[[-14   8   1 -13 -29  -3]
 [ -3  16  -2 -14  28  20]
 [-16  32  -5  -8 -31  -5]
 [ -9 -14   6  -9 -23 -11]
 [  7 -18  10   3 -14  12]
 [  7 -14  12   3 -16  14]
 [ -4  -8   8 -12  38  18]]
=>
[[-14   1 -29]
 [ -3  -2  28]
 [-16  -5 -31]
 [ -9   6 -23]
 [  7  10 -14]
 [  7  12 -16]
 [ -4   8  38]]

[[ 27   2]
 [ -8  -2]
 [-47  -2]
 [  0  11]]
=>
[[ 27]
 [ -8]
 [-47]
 [  0]]

[[ 21  -8 -11  34 -21  52 -10 -12 -13   9 -20  17  24  39  41 -11]
 [-31   8  -7  30 -13  40  27   4   2 -36  -9  -1 -27  36  42  -9]
 [ 19 -26 -11  31  13  21 -47 -28 -21  21  -8  15  12  11  14  -7]
 [ -6   2  -2 -16 -28   7  35  -2  -6 -22 -23 -13   3  10   8   0]
 [-24  40  34 -12   5 -10  11  43  40 -11  33   7 -15  -8  -8  30]]
=>
[[ 21 -11 -21 -10 -13 -20  24  41]
 [-31  -7 -13  27   2  -9 -27  42]
 [ 19 -11  13 -47 -21  -8  12  14]
 [ -6  -2 -28  35  -6 -23   3   8]
 [-24  34   5  11  40  33 -15  -8]]

[[  5  -7  -1  -1  38  26  32 -16 -14]
 [  5  -7  -1  -1  38  26  32 -16 -14]
 [  5  -8  -1   0  38  27  34 -19 -15]
 [  5  -7  -1  -1  38  26  32 -16 -14]
 [  5  -7  -1  -1  38  26  33 -17 -14]
 [  5  -7  -1  -1  38  26  32 -16 -14]
 [  5  -9  -1   1  38  28  35 -20 -16]
 [  5  -7  -1  -1  38  26  32 -15 -14]
 [  5  -6  -1  -1  37  25  30 -13 -13]
 [  5  -7  -1  -1  38  25  31 -14 -13]]
=>
[[  5  -1  38  32 -14]
 [  5  -1  38  32 -14]
 [  5  -1  38  34 -15]
 [  5  -1  38  32 -14]
 [  5  -1  38  33 -14]
 [  5  -1  38  32 -14]
 [  5  -1  38  35 -16]
 [  5  -1  38  32 -14]
 [  5  -1  37  30 -13]
 [  5  -1  38  31 -13]]

[[-32  17  -8 -10  31  42  -7  26   7   1]
 [ -3 -10  25 -26 -13  29 -10  -9 -19 -21]
 [ 25   2  42  27 -20   0   2 -31   8   5]
 [-11  14  -3 -28  11 -14  38 -12 -21  18]
 [  4 -28   9  -5 -10  23  -2   6 -25 -13]
 [ 24  24  -6 -40 -29   5 -49  10  43  14]]
=>
[[-32  -8  31  -7   7]
 [ -3  25 -13 -10 -19]
 [ 25  42 -20   2   8]
 [-11  -3  11  38 -21]
 [  4   9 -10  -2 -25]
 [ 24  -6 -29 -49  43]]

[[-15  -8   6 -11  35]
 [-13 -20  13  -2  34]
 [ -4  40  -8   0   1]
 [ 14 -18  29  -5  -9]]
=>
[[-15   6  35]
 [-13  13  34]
 [ -4  -8   1]
 [ 14  29  -9]]
---
[[-28  17  19 -22  21]
 [ 33 -18  48  -6 -45]
 [ 35 -30 -11 -12  29]
 [ -7   5 -44   2 -33]
 [ 28   6 -28  17 -41]
 [ 41 -27  -3 -45  30]
 [ 34  42 -25  26 -24]
 [-13  27 -16 -10 -21]
 [-18 -16  34 -25 -35]]
=>
[[ 41 -27  -3 -45  30]
 [ 35 -30 -11 -12  29]
 [ 34  42 -25  26 -24]
 [ 33 -18  48  -6 -45]
 [ 28   6 -28  17 -41]
 [ -7   5 -44   2 -33]
 [-13  27 -16 -10 -21]
 [-18 -16  34 -25 -35]
 [-28  17  19 -22  21]]

[[ 11 -13  15 -37 -12   0 -21   6]
 [ -3  36  22 -10  30 -38 -26 -23]
 [ 13 -10  20 -28   7  24  17  29]
 [-12 -16 -20 -23 -38 -19 -17  21]]
=>
[[ 13 -10  20 -28   7  24  17  29]
 [ 11 -13  15 -37 -12   0 -21   6]
 [ -3  36  22 -10  30 -38 -26 -23]
 [-12 -16 -20 -23 -38 -19 -17  21]]

[[-12 -29  -5]
 [ 15  44   5]
 [  6  13   7]]
=>
[[ 15  44   5]
 [  6  13   7]
 [-12 -29  -5]]

[[  2  -9  22  17 -32  13  -9 -11  12  14  -2  10 -40 -11]
 [-10 -14   0  10 -23  23 -35   5   7  10  -1  31  -3 -15]
 [-13  -7  26  25  29  -2  11 -29  24  26  -5  17  19  -7]
 [-24 -10 -21 -21  11  24  -1 -11 -18 -14   6   7  16 -19]
 [-16 -16 -36 -26  -2  29   4  10 -30 -30  14  -8  25 -12]]
=>
[[  2  -9  22  17 -32  13  -9 -11  12  14  -2  10 -40 -11]
 [-10 -14   0  10 -23  23 -35   5   7  10  -1  31  -3 -15]
 [-13  -7  26  25  29  -2  11 -29  24  26  -5  17  19  -7]
 [-16 -16 -36 -26  -2  29   4  10 -30 -30  14  -8  25 -12]
 [-24 -10 -21 -21  11  24  -1 -11 -18 -14   6   7  16 -19]]

[[-18  35  20   9  -5  -3  -9 -14 -14]
 [ 14 -19   4  -2 -21  -9   9  -3  14]
 [ -6 -45  -8   3 -21  -3   1  16  19]]
=>
[[ 14 -19   4  -2 -21  -9   9  -3  14]
 [ -6 -45  -8   3 -21  -3   1  16  19]
 [-18  35  20   9  -5  -3  -9 -14 -14]]

[[-11 -17  13  13 -36   4 -20   5 -16]
 [ 20 -48  18  23  -9  -8 -14  13  -7]
 [ 12   7  10   3   5 -20  17  29   5]
 [  2  -3   9  18   9  15  21   9  36]
 [ -1 -12  15  24  19 -43   1 -18 -10]]
=>
[[ 20 -48  18  23  -9  -8 -14  13  -7]
 [ 12   7  10   3   5 -20  17  29   5]
 [  2  -3   9  18   9  15  21   9  36]
 [ -1 -12  15  24  19 -43   1 -18 -10]
 [-11 -17  13  13 -36   4 -20   5 -16]]

[[ 26 -34  -1  27  26  27  39]
 [-14  22  45  21  15 -19   7]
 [ 17 -47  12  24  26 -30  29]
 [ 19  25 -26 -21 -18  37   1]
 [-17  22  12  19  19 -33   7]
 [ 12  -6  -8  33  37 -44  35]]
=>
[[ 26 -34  -1  27  26  27  39]
 [ 19  25 -26 -21 -18  37   1]
 [ 17 -47  12  24  26 -30  29]
 [ 12  -6  -8  33  37 -44  35]
 [-14  22  45  21  15 -19   7]
 [-17  22  12  19  19 -33   7]]

[[ 19  -3   1 -14   6  21 -14   2 -11  10   0 -11   5  17]
 [-23   4 -15 -20  10 -41   4  18 -14 -21   6  19 -19 -34]
 [ 18   0 -15   5  -9  45  -9   0   9   6  -5  10   9  40]
 [-14   0 -32  -2  -5  -7 -30  39  -5 -25  -4  11 -16  -8]
 [  0   4  28 -16   9 -30  15  -9 -12   6  -5 -13  -1 -23]]
=>
[[ 19  -3   1 -14   6  21 -14   2 -11  10   0 -11   5  17]
 [ 18   0 -15   5  -9  45  -9   0   9   6  -5  10   9  40]
 [  0   4  28 -16   9 -30  15  -9 -12   6  -5 -13  -1 -23]
 [-14   0 -32  -2  -5  -7 -30  39  -5 -25  -4  11 -16  -8]
 [-23   4 -15 -20  10 -41   4  18 -14 -21   6  19 -19 -34]]

[[-16  -9  46  -3 -11   4   5  -7 -14  -5   0   2  -5]
 [-21   9  -3  -3 -10   6 -16 -14 -19   8  18  16  -2]
 [ 41 -21  36   6   5 -13  -1   3  31 -12 -10  10 -13]
 [ 22   2   6  -2  -6   1  -7   1  15  -9 -13   4 -10]]
=>
[[ 41 -21  36   6   5 -13  -1   3  31 -12 -10  10 -13]
 [ 22   2   6  -2  -6   1  -7   1  15  -9 -13   4 -10]
 [-16  -9  46  -3 -11   4   5  -7 -14  -5   0   2  -5]
 [-21   9  -3  -3 -10   6 -16 -14 -19   8  18  16  -2]]
